Each row is where one point has got to under a steady rotation. How many ticks took it there?
The counts run from 0 to 564.
109,69,82,120,97,101,93,106,97,83,123,97,99,91,84,80,119,109,80,107,89,109,89,97,108,94,94,125,81,82,78,71,76,74,127,95,102,126,94,84,111,83,84,98,104,120,86,119,120,91,107,108,108,92,113,89,97,111,88,110,87,74,102,97,111,116,98,93,89,76,97,117,104,108,94,107,116,125,123,76,122,108,65,111,110,101 : 34
122,97,104,116,106,106,79,99,106,88,124,103,127,87,95,83,112,100,79,91,96,94,72,96,94,104,101,129,88,103,73,84,73,78,106,95,108,130,97,69,95,85,93,96,97,114,75,101,112,97,104,104,102,89,124,81,96,103,87,108,92,84,99,81,121,102,92,106,76,69,109,103,89,104,102,122,108,122,119,109,123,114,78,97,128,114 : 85
115,74,82,102,118,107,95,100,97,79,128,93,113,92,77,93,120,107,90,98,92,93,82,96,107,107,112,123,93,94,65,86,95,93,102,87,101,112,92,81,103,80,78,92,78,127,97,120,105,71,119,112,118,84,110,74,103,111,92,108,89,68,99,72,114,105,98,98,75,75,106,112,98,117,90,106,104,130,98,98,109,99,78,106,112,122 : 480
117,91,97,107,103,105,91,99,108,92,116,101,130,95,90,72,97,112,77,88,90,99,76,82,109,114,101,138,86,90,88,90,76,88,102,83,109,124,99,84,88,73,88,96,96,114,80,112,117,104,106,109,106,69,114,87,93,123,93,112,99,85,100,93,116,110,84,96,87,75,103,100,102,101,111,136,113,124,117,92,118,128,71,97,114,116 : 524
116,94,97,118,107,106,88,98,101,79,115,100,111,96,95,80,112,103,73,102,95,102,73,93,107,108,115,112,86,108,64,85,66,89,106,85,96,128,98,61,103,85,88,90,92,115,70,105,109,79,126,103,119,91,116,86,91,108,81,100,88,80,108,83,115,102,86,110,78,74,100,113,108,114,91,102,101,113,104,110,123,112,73,106,119,108 : 74
119,86,95,102,106,107,95,105,106,92,108,101,133,93,85,71,99,110,79,85,90,107,82,81,102,114,105,136,85,92,93,88,79,97,111,80,109,121,97,86,90,76,89,95,98,112,87,118,117,102,108,105,112,73,111,86,91,129,90,106,96,85,104,90,118,111,87,98,82,77,102,101,95,104,105,134,112,132,113,94,121,127,69,102,113,120 : 522
105,75,88,137,100,97,111,88,110,68,120,99,116,103,89,92,102,102,71,102,91,108,80,101,111,103,85,126,82,90,105,86,88,92,125,92,102,117,87,76,117,74,73,93,97,125,75,107,116,85,115,105,109,89,111,93,96,109,81,87,93,87,92,104,108,111,105,103,90,63,95,118,106,104,85,104,111,121,105,86,122,107,72,107,116,113 : 17
120,88,104,110,112,104,95,100,105,98,107,107,127,95,98,73,96,99,73,94,100,93,78,80,105,116,103,135,84,101,81,92,76,84,102,87,109,137,101,76,84,79,86,94,95,109,83,106,118,99,109,114,112,77,119,92,94,117,95,108,92,90,95,78,118,104,95,103,90,58,100,99,101,100,104,137,104,114,116,99,120,130,80,96,113,112 : 97
108,95,92,122,116,112,94,94,97,83,116,109,139,97,90,97,81,111,75,95,106,93,85,96,116,105,95,128,89,88,82,91,82,86,106,87,93,120,97,74,105,72,87,100,91,108,87,108,103,92,105,114,109,70,128,91,105,109,98,124,87,74,87,93,108,109,79,97,81,66,100,108,99,91,95,129,99,123,109,90,124,123,77,105,105,114 : 540
129,79,75,107,117,109,93,94,102,90,119,97,118,103,86,85,113,100,93,103,91,97,98,86,107,125,102,122,84,82,89,90,89,100,83,68,100,121,79,87,106,75,79,99,103,125,77,108,104,85,122,112,100,79,127,81,94,107,105,109,92,88,104,79,126,93,100,97,76,74,119,116,90,114,84,123,104,109,109,84,97,121,83,80,111,106 : 155
118,81,98,109,119,97,106,93,110,101,110,99,106,85,93,91,120,87,68,103,102,101,71,99,100,112,93,125,81,95,90,98,80,95,106,81,109,136,93,60,98,76,80,84,103,121,76,97,104,87,119,122,94,85,121,99,82,112,83,93,93,76,98,88,124,91,100,93,93,63,96,115,104,108,88,127,99,96,120,91,109,101,79,104,113,120 : 413
123,80,98,100,126,118,116,93,87,96,104,113,109,94,85,85,115,95,73,115,105,99,102,97,101,107,99,121,87,80,79,81,83,96,109,81,87,125,99,88,103,77,74,91,105,110,101,104,111,85,107,116,106,92,137,96,92,111,90,100,77,78,101,66,105,87,101,99,73,62,102,127,103,112,81,116,92,110,107,78,111,123,84,102,107,105 : 378
112,81,97,118,111,94,108,89,119,81,120,111,118,77,82,96,110,99,71,100,92,101,71,111,103,102,92,137,96,91,86,89,93,97,117,92,98,113,104,73,107,72,81,93,100,128,85,106,115,86,109,127,94,78,122,87,96,103,82,100,95,76,100,100,116,99,92,91,78,67,102,122,92,111,96,116,105,122,108,88,112,84,75,101,108,123 : 0
109,71,78,112,97,103,102,109,96,83,125,100,110,107,94,85,116,112,89,93,94,94,76,93,114,108,97,125,73,72,71,87,79,83,110,78,104,118,81,87,105,78,82,85,85,132,82,114,106,83,106,101,112,90,124,88,96,117,88,100,88,78,98,81,117,110,98,90,96,74,95,109,120,102,89,118,108,117,106,80,120,112,76,103,109,115 : 43
121,97,102,118,104,105,81,99,109,89,125,107,125,84,94,84,115,101,77,95,98,98,73,98,94,104,103,129,86,105,73,85,72,76,106,96,107,130,99,66,96,86,95,95,101,114,76,100,111,97,105,110,104,90,125,80,98,105,84,107,91,82,103,84,121,101,89,107,74,67,108,104,91,106,98,120,109,125,119,112,125,115,80,101,126,110 : 86
115,103,88,105,119,104,104,84,98,85,106,90,111,79,78,96,104,92,63,111,96,104,79,92,117,106,90,107,87,89,104,95,75,104,93,88,111,136,83,70,117,74,83,95,110,108,73,106,113,89,114,113,102,81,125,92,95,123,101,95,101,74,92,82,116,90,90,111,85,75,111,115,102,116,88,110,107,107,126,93,117,120,73,96,126,109 : 188
133,74,87,118,134,114,81,94,95,99,123,98,121,104,98,86,109,109,69,102,92,95,101,91,97,111,92,130,90,103,93,87,75,79,107,79,87,118,101,73,105,74,79,105,98,101,89,110,108,86,114,112,113,81,116,93,99,112,99,111,82,83,105,102,101,114,94,100,77,66,101,117,92,109,101,130,96,110,115,88,111,134,76,101,105,101 : 124
108,82,76,120,97,94,93,98,107,80,134,95,113,100,85,98,114,102,83,102,73,110,76,90,117,102,96,121,77,84,97,83,73,101,101,70,111,122,74,85,125,83,84,95,98,131,67,105,107,87,113,96,105,92,113,79,99,117,86,97,94,78,99,102,117,111,106,91,100,84,111,121,97,97,81,110,107,118,116,91,110,107,70,105,113,114 : 244
110,81,89,117,103,96,117,96,111,80,109,115,115,90,80,86,106,99,65,99,97,118,79,107,99,101,99,137,87,85,95,86,90,109,126,84,105,113,96,79,113,71,78,86,102,125,91,108,114,92,115,122,104,84,120,90,86,114,68,92,87,81,102,106,118,101,96,88,87,72,94,126,100,106,87,115,104,128,99,90,121,94,73,102,112,118 : 4
111,101,100,114,103,109,95,87,100,84,122,97,111,109,83,81,109,106,67,99,98,106,70,88,113,101,116,119,90,105,81,87,75,89,97,88,106,126,92,63,94,80,83,88,92,113,75,110,108,83,130,109,115,78,105,84,83,112,78,106,91,78,93,89,113,106,98,107,78,76,99,114,108,105,91,111,106,112,105,112,122,109,69,107,129,118 : 500
118,87,79,119,127,121,85,88,101,85,109,95,99,97,79,90,109,102,81,109,97,107,97,91,112,107,104,115,95,93,79,90,78,109,86,85,93,132,84,70,111,74,79,99,105,118,86,97,103,78,127,120,104,87,118,79,80,113,90,115,83,75,101,84,124,86,91,93,82,73,105,128,96,113,87,105,97,106,115,97,96,119,76,86,118,100 : 161
112,87,82,102,108,108,97,105,90,82,124,100,116,104,77,88,114,109,85,90,102,100,73,100,110,100,116,126,87,87,70,86,88,93,100,87,107,110,81,79,107,75,85,85,80,125,91,119,103,79,118,107,111,84,117,77,88,110,82,113,85,73,96,78,127,105,100,91,81,82,104,115,106,107,90,115,105,124,94,100,120,95,77,96,124,123 : 484
111,65,79,119,128,111,100,96,93,84,114,89,109,95,82,89,111,98,70,99,90,103,84,93,107,94,87,123,79,96,99,81,83,94,124,98,101,126,85,81,124,68,76,88,86,117,95,116,114,81,116,108,119,91,113,87,83,122,86,98,87,82,91,98,117,115,106,89,104,73,82,117,100,108,97,111,102,113,115,97,116,112,70,107,111,115 : 448
112,62,83,108,103,105,106,103,101,90,125,101,104,90,89,82,118,108,86,100,86,95,82,91,109,110,96,127,73,84,73,81,81,78,117,81,95,113,99,89,99,82,81,91,92,128,89,121,109,76,107,108,120,90,117,88,105,121,93,96,86,73,109,82,104,115,95,93,85,71,93,113,108,114,88,114,106,121,109,79,114,112,74,117,94,118 : 39
124,77,82,118,130,116,79,90,96,89,128,92,130,95,88,103,112,98,91,106,97,91,109,89,97,118,92,119,82,94,91,83,87,82,105,79,96,126,84,74,108,81,83,103,100,109,85,107,98,85,111,111,107,83,122,88,107,101,106,116,89,73,92,78,115,104,96,104,74,69,111,117,79,108,78,123,100,113,118,87,106,124,86,108,104,105 : 139
117,72,78,114,117,92,115,104,102,85,96,109,116,85,80,83,100,88,66,105,99,118,86,102,101,106,100,132,80,90,96,86,97,104,123,87,108,125,90,80,127,72,78,88,99,120,93,117,115,94,122,123,108,84,123,95,91,114,85,98,91,89,97,97,129,102,104,92,98,69,93,118,90,110,87,116,103,121,104,89,123,101,76,93,104,109 : 432
109,87,95,120,120,115,92,94,99,86,111,102,137,100,90,93,83,114,76,88,104,95,85,91,115,105,94,131,90,93,82,93,83,89,110,92,91,119,98,76,97,71,84,101,90,109,91,107,107,88,104,109,110,71,117,88,96,115,96,123,83,73,86,88,112,110,83,93,85,63,95,105,97,88,101,132,98,124,112,87,119,125,74,104,107,117 : 538
114,99,99,115,100,109,95,88,100,82,125,97,112,111,84,78,109,108,70,96,98,105,69,92,112,102,116,122,90,102,84,88,76,90,96,87,106,122,90,67,93,79,81,89,92,114,76,109,107,82,129,106,114,78,105,83,81,111,78,106,90,78,95,89,116,108,103,105,76,75,104,112,109,104,91,115,107,114,103,110,120,109,68,104,132,119 : 499
119,98,111,112,103,95,93,96,95,87,132,102,125,105,97,91,115,109,72,105,87,97,74,84,108,105,99,127,94,95,83,88,66,87,107,78,110,123,94,75,86,90,83,100,95,108,73,103,121,95,103,96,102,87,109,89,102,109,89,105,94,76,91,79,99,104,103,107,84,69,120,119,115,97,101,125,108,120,121,82,123,119,74,109,130,115 : 298
125,76,76,119,122,110,87,96,95,89,126,93,129,96,89,102,110,101,95,103,105,97,105,94,97,118,93,121,79,96,97,86,88,84,102,77,97,117,78,71,106,83,86,105,103,113,82,109,96,80,112,110,103,86,118,86,105,101,103,115,84,75,95,76,124,102,99,106,70,68,116,120,80,109,73,128,102,118,111,84,107,119,90,104,107,108 : 141
103,77,90,119,110,107,89,95,106,83,129,93,105,86,75,97,111,99,85,104,74,113,82,81,116,94,99,123,86,99,82,77,74,102,108,86,101,131,89,81,112,87,83,98,98,127,88,102,111,80,114,103,110,95,105,73,94,123,86,110,84,67,93,91,111,112,104,85,100,76,104,123,89,94,86,102,103,121,128,98,100,109,70,118,103,118 : 249
111,80,91,123,120,118,90,98,104,82,106,98,136,104,85,89,86,115,78,85,99,100,89,87,109,109,97,133,92,95,87,92,84,99,116,92,95,118,96,80,94,72,79,102,88,109,99,107,109,87,108,107,116,77,107,87,91,123,92,120,83,76,89,90,112,108,89,92,86,62,95,104,99,88,103,127,102,132,111,88,115,131,72,105,111,118 : 536
114,79,80,102,112,108,98,104,95,80,127,98,118,98,78,90,117,108,88,92,99,95,77,100,108,105,113,126,89,91,69,87,95,92,101,86,103,108,85,81,105,78,81,86,78,128,93,120,102,72,119,108,113,83,114,75,96,109,88,110,86,74,99,73,122,102,100,96,77,76,106,113,101,113,89,113,106,128,93,99,113,96,79,100,117,126 : 482
110,76,81,107,116,106,87,99,95,77,125,87,99,95,72,89,123,106,83,112,87,94,90,86,113,103,106,117,94,88,63,79,85,87,104,91,108,134,89,82,109,83,75,93,86,124,92,117,113,84,125,115,115,82,105,77,100,112,96,115,96,69,96,82,109,104,98,98,91,75,101,113,106,116,97,97,111,122,114,93,111,107,70,102,117,103 : 476
112,77,89,103,116,100,98,101,94,92,118,93,108,88,81,87,108,97,69,105,73,120,79,88,114,98,105,120,86,96,90,73,74,100,116,74,96,122,94,81,119,80,82,91,100,116,86,119,110,84,120,101,109,81,113,89,92,120,91,113,84,71,102,107,110,120,104,82,93,86,106,124,86,98,88,120,96,107,120,82,110,105,63,114,95,122 : 236
118,90,79,94,115,94,106,103,98,96,106,101,116,77,70,97,109,99,64,107,98,113,86,102,104,106,98,127,90,76,102,98,86,112,103,78,122,121,89,82,120,74,85,92,107,114,94,109,109,96,103,122,102,84,126,94,99,132,90,97,92,66,100,97,113,93,91,92,91,75,106,114,100,103,86,124,106,134,118,81,121,113,72,101,116,112 : 204
119,81,94,114,119,117,103,97,88,94,106,112,101,97,84,87,118,101,75,114,112,106,102,98,103,97,96,122,90,83,75,83,75,92,111,94,90,128,94,79,104,78,78,97,109,111,101,99,113,85,105,119,99,98,130,91,85,109,85,111,72,73,97,73,112,84,98,96,79,62,100,134,108,109,85,111,96,113,114,77,112,118,81,98,118,96 : 375
114,86,89,110,120,90,101,90,97,79,128,92,127,87,78,111,100,95,68,109,83,101,74,105,115,103,95,120,98,89,89,84,91,96,108,81,99,117,89,76,125,74,77,96,91,118,80,111,103,85,116,109,99,73,122,90,112,102,102,115,94,69,89,104,105,108,105,93,83,75,116,114,81,94,86,117,97,116,117,79,113,100,69,107,100,121 : 226
118,67,96,117,122,93,100,95,114,82,109,91,121,86,83,94,107,85,76,101,91,100,79,100,97,111,90,130,92,97,90,88,99,98,118,99,108,135,90,75,105,74,69,93,94,123,87,102,114,93,119,117,96,83,115,90,88,102,94,106,95,85,88,87,126,93,115,94,93,56,104,106,81,100,98,119,107,114,121,88,106,97,76,94,112,117 : 423
122,78,86,120,112,112,100,97,96,83,121,109,118,98,92,94,116,105,92,102,109,94,95,103,99,105,85,128,86,76,84,87,84,91,107,91,93,116,80,85,105,76,80,101,105,122,88,97,115,86,94,107,90,102,137,83,91,101,90,105,80,85,96,68,124,87,99,97,77,62,114,127,101,108,88,116,103,122,111,76,110,117,90,85,126,105 : 370
113,84,77,119,104,86,102,100,96,79,123,98,120,93,78,102,105,102,69,105,87,121,80,108,110,101,104,119,89,93,98,85,86,101,112,76,105,106,82,72,130,79,80,98,102,119,79,112,102,79,120,107,102,85,113,89,105,102,89,107,86,71,100,112,113,110,107,95,81,80,116,123,85,100,77,114,103,128,108,77,117,96,69,106,107,115 : 230
110,75,102,108,112,103,114,90,108,86,109,105,112,96,79,80,104,96,63,101,85,109,80,94,105,98,94,137,85,83,94,78,85,99,129,89,101,127,100,91,108,69,72,83,98,120,93,111,121,103,114,114,107,76,121,93,84,118,75,100,91,86,95,106,109,108,103,83,96,75,89,117,98,99,100,120,104,113,113,89,118,105,65,102,107,118 : 8
116,89,81,115,132,123,87,88,101,87,107,98,103,91,77,90,109,98,80,108,98,106,99,90,109,107,104,116,95,95,80,88,80,110,88,84,92,132,87,73,112,75,79,98,105,117,90,98,104,79,127,121,106,86,121,77,79,118,90,111,81,71,103,84,123,87,88,92,81,71,103,127,94,113,87,105,94,109,113,102,96,119,78,90,116,104 : 162
